x =
[[-15.40, 9.23, 3.87, -0.28, 12.34, 0.02, 0.38, 7.24, -14.38, -5.28],
 [-15.50, 9.93, 4.95, -0.51, 13.45, 0.63, -0.08, 6.84, -15.31, -4.80],
 [-15.53, 11.18, 6.72, -0.92, 15.19, 1.75, -0.76, 6.27, -16.28, -3.82],
 [-14.50, 7.66, 1.56, 0.21, 9.50, -1.22, 0.98, 7.00, -10.91, -5.82],
 [-7.01, 8.36, -0.22, 0.56, 7.89, -2.17, -4.24, 2.39, -17.15, -1.02],
 [-5.82, 7.15, -1.14, 0.98, 6.89, -3.25, -4.02, 2.52, -16.18, -2.79],
 [-4.33, 2.54, -2.43, 2.42, 5.53, -7.14, -3.38, 2.90, -12.59, -5.21],
 [-15.35, 8.95, 3.41, -0.18, 11.85, -0.25, 0.59, 7.36, -13.91, -5.45],
 [-7.44, 8.75, 0.13, 0.44, 8.34, -1.86, -4.31, 2.41, -17.40, -0.45]]
The entry directly below the largest entry?
A: 9.50
The last entry, reading row by row is -0.45
The entry directly below -15.50 -> -15.53
The 3rd entry from the end, reading row by row?
A: 2.41
The entry in the top-right corner?
A: -5.28
The fifth entry in reading order: 12.34
The smallest entry in the first row?
A: -15.40
The first entry of the smallest entry's row: -7.44
The 2nd entry, reading row by row?
A: 9.23
The second entry on the main diagonal?
A: 9.93
The entry directly below -5.21 -> -5.45
The entry just left of -0.45?
A: -17.40
The entry directly below -3.38 is 0.59
The entry directly below -0.28: -0.51
The entry just right of -1.14?
A: 0.98
The entry just right of -15.53?
A: 11.18
The entry just right of 0.44 is 8.34
The entry directly above -1.02?
A: -5.82
The 4th entry from the end, reading row by row: -4.31
The second largest entry is 13.45
The entry just left of 0.56 -> -0.22
The entry just left of 0.59?
A: -0.25
The second smallest entry: -17.15
The 3rd smallest entry?
A: -16.28
The entry just right of 13.45?
A: 0.63
The entry directly above the smallest entry?
A: -13.91
The entry just right of -0.76: 6.27
The largest entry in the last row?
A: 8.75
The entry just right of the largest entry -> 1.75
The entry directly above -0.22?
A: 1.56

((0, -16, -25, -22, 3, 26), (-16, 26, 15, 8, 31, -23), (18, -25, 5, -10, -28, 15), (-32, -12, 10, 11, 31, -29))
The entry just left of -28: -10
The smallest entry: -32
The entry just right of the smallest entry -> -12
The entry just right of -28 -> 15
Read off the entry just left of 8.
Answer: 15

Questions about the matrix below.
1) Read off the first entry of the largest entry's row.
2) Read off the smallest entry in the last row.
3) Read off the last entry, reading row by row.
4) Read off the 1st entry in reading order.
5) Read off the second entry on the main diagonal.
6) Read off the third entry in reading order.
7) Read off the third entry on the main diagonal.
8) Read off the last entry in the row that holds the smallest entry.
[[132 134 175 131 149 150]
 [139 143 183 155 143 149]
 [139 111 111  61 158 123]
 [170 175 124 196 127 147]
 [167 168 124 188 127 139]]
1) 170
2) 124
3) 139
4) 132
5) 143
6) 175
7) 111
8) 123

a = [[5, 5, 4, 2, 4, 6, 5, 5, 6, 3, 8, 6, 3], [5, 5, 3, 2, 4, 5, 5, 5, 5, 3, 6, 5, 4], [5, 5, 4, 1, 4, 5, 5, 5, 6, 3, 7, 5, 3], [5, 3, 4, 1, 3, 5, 4, 6, 5, 2, 7, 6, 4], [4, 5, 4, 2, 3, 6, 5, 6, 6, 4, 8, 5, 4], [6, 5, 4, 2, 4, 5, 6, 5, 6, 3, 7, 6, 3], [5, 3, 4, 2, 2, 4, 4, 6, 5, 2, 7, 6, 3], [5, 3, 4, 1, 3, 5, 4, 5, 5, 2, 7, 6, 4], [5, 5, 3, 2, 3, 5, 4, 4, 5, 3, 7, 5, 3], [4, 3, 4, 1, 2, 5, 4, 6, 5, 3, 8, 6, 3], [5, 6, 3, 2, 4, 6, 5, 5, 5, 3, 7, 5, 3], [5, 5, 3, 0, 4, 5, 5, 5, 6, 3, 6, 4, 4], [4, 4, 4, 0, 3, 5, 4, 6, 5, 3, 7, 5, 4], [4, 5, 4, 0, 3, 5, 5, 5, 6, 3, 7, 6, 4]]
Report the 5th entry in reading order.
A: 4
The first entry in reading order -> 5

[[6, 23, -12, 23, -12, 23, -13, 22, 25, 23, 6, 26, 23, 13, 5], [-14, -21, 4, -21, 20, -21, 20, -20, -25, -21, -14, -26, -21, -9, -14], [-13, 18, -28, 19, 14, 18, 14, 20, 16, 18, -12, 16, 19, 29, -12], [-20, 10, -26, 11, 23, 10, 23, 12, 8, 10, -20, 8, 11, 25, -20], [8, -23, 23, -24, -13, -23, -13, -25, -20, -22, 8, -20, -25, -32, 8], [15, 19, -3, 18, -24, 18, -25, 17, 21, 19, 15, 22, 18, 7, 15], [-22, 6, -24, 7, 25, 6, 24, 8, 3, 6, -22, 3, 7, 20, -22], [4, 23, -13, 23, -10, 24, -11, 23, 25, 23, 4, 25, 24, 14, 5], [17, -14, 23, -14, -23, -14, -23, -15, -10, -13, 16, -9, -14, -29, 16], [-16, -21, 2, -21, 20, -21, 21, -20, -24, -21, -16, -25, -21, -10, -16]]
Give the largest entry.
A: 29
Give the entry just right of the smallest entry.
A: 8
The entry just left of the smallest entry -> -25
Give the entry just right of 13.
A: 5
